In the rows, 128 means zero.
One turn sends every row of this set to another row. A few are shown first. Where does it send the rows asked after them?
veb: [132 141 116 138 126 103  84 125 128 127  97 147 122 106]
puped: [151 133 140 142 143 172  85 133 133 103 131 144 132 129]
bope: [183 113 137  88 131 121 115 144 117 134 137 154 133 116]
dusas: [114 103 147 116 117 101 144 110 136 114 111 106 110 120]
Fakop: [188 129 141  94 124 128 124 142 112 141 130 156 130 113]
rifuz: [112 113 157 115 120 105 147 112 121 118 118 113 107 132]
loza: [120 104 149 141 122 104 144  92 127 127 119 107 120 121]
Larod: [182 120 149  85 114 138 136 142 125 134 132 133 122 107]
nidek: [129 137 176 137 134 140 121 121 110 103 152 109 118 140]
zotum: [140 134 115 156 130 128  73 114 146 134 107 135 123 104]
zaseb: [135 154 130 132 115 155 144 110 137 160 145 105 162 116]
rafu: [146  84 107 105 127 111 112 160 123 133 141 118 147 125]
domog: [135  87 124 107 108 105 102 151 105 145 143 133 134 127]
sive: [151 157 134 132 122 151 144  99 129 161 153 115 156 115]
kitok: [152 133 150 159 130 162  89 137 135 127 116 150 116 144]
Ris: [124 125 170 126 129 164 138 126 119  99 137 114 127 145]
letuf: [147 161 118 120 135 153 130 101 144 154 156 128 157 120]
dusif: [104 117 125 114 106 140 100 125 130 165 135 109 171 116]
rosil: [111 113 109 142  99 132 102 127 125 166 149 105 156 123]
kez: [127 136 111 139 130 115  78 108 153 130 102 138 128 101]

loza turns into letuf
sive turns into kez
rosil turns into puped
Now find these:
kitok turns into rafu
bope turns into rifuz

One turn sends every row of this set to another row. A few are shown first. Where does it send the rows asked after them?
mugi: [112 157 140 131 104 110 160 122 119 126 120 130  98  54 147 107  64  91
 154 113 177 104 157 126 110 122 117 113 126 136 172 122 157 162 142 116
  80 127 177 135 153 128]
Barut: [121 154 140 150 105 120 160 118 130 127 118 158 114  71 176 127  57 128
 142  75 162 139 125 118  76  99 107 120 124 120 146 120 133 182 175 134
  83 117 192 145 147 114]
renov: [118 131  90 162 121 116 127 188 117 101 125 108 119  77 147 145 136 124
 113 134 167 164 145 135 113 133 117 150 146 131  92  82  89 161  95 132
 142 139 158 121 152  68]
vemu: [135 171 132 160 100 129 154 117 108 130 123 138  86  56 173  93  59  88
 149 119 154 139 134 129 100 110  99 153 117 112 146  93 135 172 149 105
  98 135 158 136 143 115]
Gepod: [114 119  89 126 146 114 125 191 115 106 117 152 146 110 153 155 135 132
 104 110 167 154 109 149 113 141 139 128 148 130 103 111  86 148 127 136
 114 110 145 131 148  98]
posi: [ 88 126  96 155 129 113 106 189 147 106 116 131 145  99 119 145 120 137
 124 109 174 113 160 117 114 140 115 109 169 128 112 110  92 158  88 133
 112 123 151 123 122  86]
nefog: [113 160 156 153 107 124 163 137 132 116 102 122  95  76 153 104  52 102
 168 102 174  94 162 105  89 120  98 120 132 134 139 122 151 188 144 121
  91 111 174 138 134 116]
Timo: [105 117  89 133 133 104 126 192 122  96 128 117 142  85 139 144 143 111
 106 111 180 138 152 128 127 135 132 116 150 134 120  88  99 148  86 135
 111 126 160 139 168  77]
befol: [130 158 134 146 101 135 159 118 124 126 116 161 102  62 183 118  56 129
 147  84 171 133 127 126  80 109 110 127 120 111 144 124 135 177 170 132
  80 117 178 142 142 119]
bes: [109 126  78 172 124 130 123 196 128  96 108 137 144  86 154 153 126 160
 120  98 172 151 129 128 102 130 124 137 143 114  94 105  81 153 111 147
 125 122 155 128 140  73]
ledu: [123 157 138 131 112 120 162 128 106 125  97 161 113  72 170 115  58 127
 142  91 169 129 133 142  83 118 126 127 111 124 156 136 146 163 180 124
  82 115 169 129 140 133]
Pogu: [103 154 139 144 104 103 163 121 123 135 126 125  98  62 143 114  70  86
 158 118 169 107 139 126 116 114 112 111 130 149 173 121 153 163 140 113
  86 130 186 135 156 125]
Zoli: [136 169 141 150  97 125 154 116 108 137 124 135  82  50 169  98  63  98
 149 128 157 143 140 137  94 117 102 152 119 125 146 101 137 176 159 103
 103 144 170 123 141 120]
bitu: [119 140  97 154 127 109 120 181 122 101 130 113 119  78 138 149 125 122
 110 140 161 165 145 134 117 135 111 156 155 125  89  85  79 163 106 133
 148 146 156 116 146  77]
Nuses: [114 170 155 155 109 114 152 142 105 134  96 134 109  70 154 103  51 109
 155 117 148 137 141 134  85 116 100 148 112 142 144 103 132 173 181  94
 116 147 172 109 122 127]
babud: [ 90 129  94 152 131 109 109 195 144 100 118 122 155  91 116 145 121 132
 129 114 176 109 153 113 119 150 120 113 174 129 114 107  88 154  97 130
 116 125 154 125 129  93]
gaka: [106 129  77 165 126 127 118 184 135 104 114 151 132  95 148 159 117 159
 113 100 167 155 129 135 105 123 114 135 143 108  94 115  79 155 110 153
 126 121 147 125 131  79]
Zosad: [ 99 156 157 153 105 114 161 137 140 125 111 116 101  69 143 115  56 103
 169 102 174  99 153 106  97 116  95 111 132 150 149 119 146 182 149 119
  96 127 193 134 139 119]
vuzok: [101 123  95 124 138 102 123 188 134  93 134 119 138  83 129 151 129 105
 110 115 183 131 146 124 139 140 123 115 156 133 119  95  90 147  90 141
 114 131 160 140 164  87]
gup: [111 118  93 124 147 114 123 193 116 111 111 158 140 118 151 149 133 131
  97 106 164 159 119 156 111 135 134 126 138 132 105 109  89 148 116 130
 115 112 137 127 139  96]
Pes: [126 167 141 159 101 120 152 120 112 140 127 137  93  57 168 103  60  93
 148 119 148 150 123 133 100 107  96 150 117 131 147  89 127 174 164  98
 107 149 177 127 140 118]
Vak: [100 120  95 123 138 100 124 187 134  98 130 126 129  91 128 151 131 107
 102 112 180 137 154 134 137 130 121 112 143 133 122  99  97 147  83 143
 114 128 155 137 159  85]
gor: [122 172 154 150 114 121 155 147 102 121  87 134 104  76 160  90  48 101
 156 115 154 123 154 132  85 124 104 149 109 131 141 109 140 174 172  97
 109 130 154 118 122 126]
dabi: [127 170 159 145 106 124 152 137 107 131 101 130  94  65 160  96  54 109
 155 123 158 131 152 135  80 125 103 149 120 137 136 107 140 181 173  97
 108 140 169 111 122 127]
maf: [116 159 131 145 105 110 167 117 111 126 118 129  89  63 152 106  68  82
 154 121 170 106 150 130 115 118 117 122 124 130 170 127 163 162 135 120
  81 116 164 139 157 121]
dut: [110 127 100 156 132 112 114 199 110 117 108 117 143 103 137 129 141 127
 120 138 155 145 144 142 100 150 130 140 162 147  97  90  96 158 109 103
 131 126 146 106 126  86]
Bataz: [107 132 107 146 138 109 107 194 118 121 112 127 133 112 129 132 132 123
 112 139 151 147 147 145 106 146 119 139 162 143  95  92  91 165 106 104
 133 131 137 102 115  92]
vegam: [ 94 125  92 162 125 113 112 198 136 100 109 119 157  91 127 141 131 142
 127 110 173 118 162 115 108 146 126 114 168 132 112 101  96 156  93 128
 114 122 157 122 133  79]
gep: [124 163 137 134 117 107 163 125  96 119  92 156 120  77 165 110  60 115
 136  96 158 126 148 141  84 115 130 129 112 117 162 133 154 160 173 124
  82 106 159 130 143 126]
nes: [113 137  94 154 125 110 121 180 124 105 131 118 108  81 137 148 125 121
 106 138 162 167 151 142 121 127 108 152 142 124  93  87  84 161  92 136
 146 145 150 114 142  74]
pusul: [111 158 153 143 101 124 155 131 139 120 114 126  99  60 150 104  53 105
 164 100 180  97 162 106  94 122 101 112 135 134 151 119 148 182 145 119
  83 127 184 135 136 122]
gog: [109 128  80 161 129 126 123 186 133  98 112 145 142  92 147 164 118 159
 120 101 169 151 119 131 104 133 123 138 153 110  92 118  77 154 122 154
 127 118 153 126 137  84]
fopuv: [111 116  87 136 141 118 126 200 106 108 108 144 151 105 156 142 144 131
 107 107 169 154 118 149 109 140 143 128 141 133 109  99  91 144 117 125
 112 113 144 130 149  91]
Lovep: [135 162 137 154 105 130 158 115 125 119 113 154 105  71 182 112  56 121
 142  82 163 131 140 115  75 103 105 130 128 104 139 116 138 185 160 133
  79 107 172 147 142 107]
runi: [114 156 137 140 114 103 160 122 109 131 102 161 126  78 163 124  63 127
 138  89 155 133 130 140  83 108 127 119 118 129 165 136 145 160 183 125
  83 115 179 129 144 128]
lakup: [115 136 104 145 137 105 109 192 114 117 117 123 140 102 132 134 132 121
 114 145 150 150 141 141 105 152 125 146 170 141  96  90  86 161 118 106
 135 132 143 102 125  94]

runi turns into Pogu
Lovep turns into nefog
gaka turns into posi
Now find these:
befol turns into pusul
Gepod turns into vuzok
renov turns into bes

One turn sends every row of this set to another row. A few are shown first. Where does it send the rows asked after them?
Pof: [121 117 135 154  67 119 121 113 191  64 153 122 150 152 152 124 124 148
 138 118 128 153 117 103  60 104 171]
vasut: [172 149 107 112 115 136 130 125 141  69 131  95 166 145 109 121 139 155
 149  79 137 124 117  90 103 119 192]
Fuba: [139 133 140 133  80 136 139 168 181  74 161 105 129 160 153  87 160 143
 105 114 118 147 136  92  40  93 145]
voz: [ 97 132 117 132  71 122 152 170 194  94 150 114 177 139 140 101 173 152
 155 152 125 150 144  85  94  88 156]
getev: [120 128 113  92 125 121 107 124 162 107 151 107 125 152 116 154 177 162
 141 131 129 168  96  80 107 123 178]
rilim: [ 97 130 124  92 127 128 110 124 155 113 151  93 136 149 129 159 172 160
 136 117 141 156 100  90 103 125 174]
tamo: [152 143 103 152 106 156 125 127 151  91 155  92 182 133 138 124 140 175
 154  72 134 196  97 115  99  95 134]
Bipom: [110 129 148 142  95 120 138 146 193  71 146  91 176 166 156 101 161 154
 138  95 108 165 121 114  42  91 187]
pupab: [155 133 112 137 126 127 109 134 141 110 157 122 155 132 129 114 178 186
 132 135 132 184 101 117 112  73 116]
baf: [115 153  90  99 136 122 171 169 157  94 146  93 175 156 110 122 177 140
 158 122 131 157 143  70 111 128 165]
diza: [139 132 104 112 145 134 163 127 147  78 130  95 179 129 102 120 141 165
 159  65 132 155 126 115 100 111 185]
bivel: [129 152 132 137 105 149 100 142 131 113 156  86 175 142 159 131 162 174
 131 113 153 167  96 114 116  74 124]
vavuz: [ 96 125 132 130 120 123 174 163 181 101 176 117 157 154 150 124 164 153
 147 140 115 185 151 100  67 108 120]
Kosot: [175 132 117 107 149 132 138 114 135  75 149  94 150 135 114 132 135 151
 141  68 137 152 132 103  82 132 157]
Gon: [134 139 125 129 126 133 102 144 141 114 148  98 177 124 142 108 191 181
 129 117 145 162 111 122 109  63 125]
mos: [137 162 118  87 132 121 147 159 139  80 148  95 149 170 120 133 152 135
 139 134 139 114 150  74 105 120 163]
lilit: [101 146 114  92 119 130 125 142 149 103 150  91 129 171 114 145 177 165
 141 115 123 161  86  93 109 109 185]
zani: [115 135 136 136 101 118 184 151 145 106 161 113 129 161 157 107 136 159
 118 157 138 138 149 103  83  93 151]
venaz: [142 154 107  95 119 118 130 152 168  94 145  92 172 150 126 138 160 133
 158 136 142 142 154  53 111 136 166]
Saf: [127 122 127 147  96 116 151 132 172  62 160 117 131 167 138  85 160 152
 106 102 111 151 117 116  41  96 165]
Fasog: [191 144 104 145 100 137 115 133 156  85 138 104 171 133 118 102 154 185
 148 100 119 172 100 119 101  73 155]
nebu: [130 139 122 144 121 149 138 122 133  85 151  85 175 129 138 110 141 176
 135  63 143 148 108 147 100  82 147]
maki: [115 140 102 101 150 121 169 140 143  97 158 110 151 155 122 144 147 136
 146 125 143 146 149  74 107 141 145]
siti: [172 138 114 109 151 131 137 114 134  78 150 100 151 142 116 132 141 154
 144  68 134 149 128  96  83 139 165]
gozi: [110  95 133 154 106 108 155 106 190  96 148 113 156 128 156 105 150 155
 121 108 129 175 133 112  50 112 176]
rig: [160 143 108 108 122 142 115 129 168  68 141  88 185 129 113 131 148 145
 168  61 134 163 125  86  91 132 166]
Nuta: [148 155 116 143 106 143 119 144 127 101 158 107 156 161 139 127 154 183
 136 126 134 179  83 116 116  71 123]
navib: [ 91 120 126 129 127 115 180 167 170  96 169 102 157 159 156 112 155 150
 139 141 119 179 142 110  61 104 127]
vub: [122 124 131 133  98 110 167 147 151  99 160 105 126 158 162 105 131 150
 108 161 145 138 145 102  75  99 145]
lamez: [195 141 114 141 100 132 116 126 159  78 144 101 168 129 117  95 158 185
 149 101 118 167 102 125 103  75 163]
vis: [161 139 107 155 103 152 129 122 156  84 163  91 179 136 138 121 142 171
 157  71 129 195  92 119  96 101 136]
Kige: [156 146 110 110 128 141 118 130 164  71 141  88 188 138 114 135 155 152
 171  64 128 156 122  86  91 136 170]
dapo: [178 128 137 130 129 132  97 109 149  83 155  99 164 113 139 110 156 171
 131  86 137 145 127 134  82  87 128]
tibe: [182 132 127 130 131 134  95 114 147  88 149 106 164 114 133 113 154 179
 130  93 138 151 127 129  82  83 126]
rerig: [124 137 135 119 108 115 170 154 145 101 156 110 128 172 147 120 138 142
 113 166 141 131 151  94  85 101 143]
zafig: [ 93 131 110 126  90 122 156 175 191 102 147 104 184 148 131 109 178 140
 156 152 129 165 144  81 101  98 148]
gofa: [117 103 139 148  98 127 173 133 178 106 146 115 130 126 163 111 123 157
 117 130 139 160 146 108  64  98 165]
Kifa: [178 149 107 110 109 134 130 126 146  67 127  94 161 143 107 115 135 153
 148  80 139 128 121  95 101 112 190]
dono: [136 149 130 116  76 121 123 166 176  95 158  90 156 167 152 117 166 129
 133 156 139 142 152  63  81 109 136]
pufu: [145 135 106 113 149 134 157 124 144  83 132  98 177 131 103 123 148 165
 161  68 131 145 125 108 101 121 189]
Vini: [111 140 123  82 132 119 109 141 151 103 143  99 129 156 115 137 194 165
 128 120 127 145 103  94 101 105 185]
nolag: [133 141 129 125  68 117 122 169 182  80 163  93 150 163 161 100 163 132
 124 151 133 137 139  75  66 103 136]
zev: [103 125 145 135 110 138 163 175 196  81 158 104 156 157 154 105 158 153
 138 104 104 178 137 113  42  88 150]
Roda: [137 141 119 141 126 149 133 125 128  92 148  89 178 125 140 109 144 180
 133  69 145 146 114 144  94  74 139]
Rone: [ 92 122 110 135  79 117 150 169 202  91 149 108 182 140 145 104 163 149
 157 153 126 165 137  92  85  97 151]
Nosu: [134 144 138 125  73 129 128 161 178  91 172  99 142 161 164 107 166 137
 120 149 137 139 153  68  68 108 130]
rim: [110 111 126 151  60 134 138 148 209  82 143 127 158 125 147 112 133 148
 146 131 132 154 136  93  75  93 163]
takov: [ 91 125 121 121 137 118 182 161 165 103 166 114 156 160 140 125 160 143
 141 146 126 173 150  99  76 112 119]

zani turns into vavuz
zafig turns into dono
Now find these:
lilit turns into getev
nolag turns into vub
zev turns into rim
nebu turns into vis
Bipom turns into Pof
tamo turns into Fasog
siti turns into pufu
mos turns into maki
Gon turns into bivel

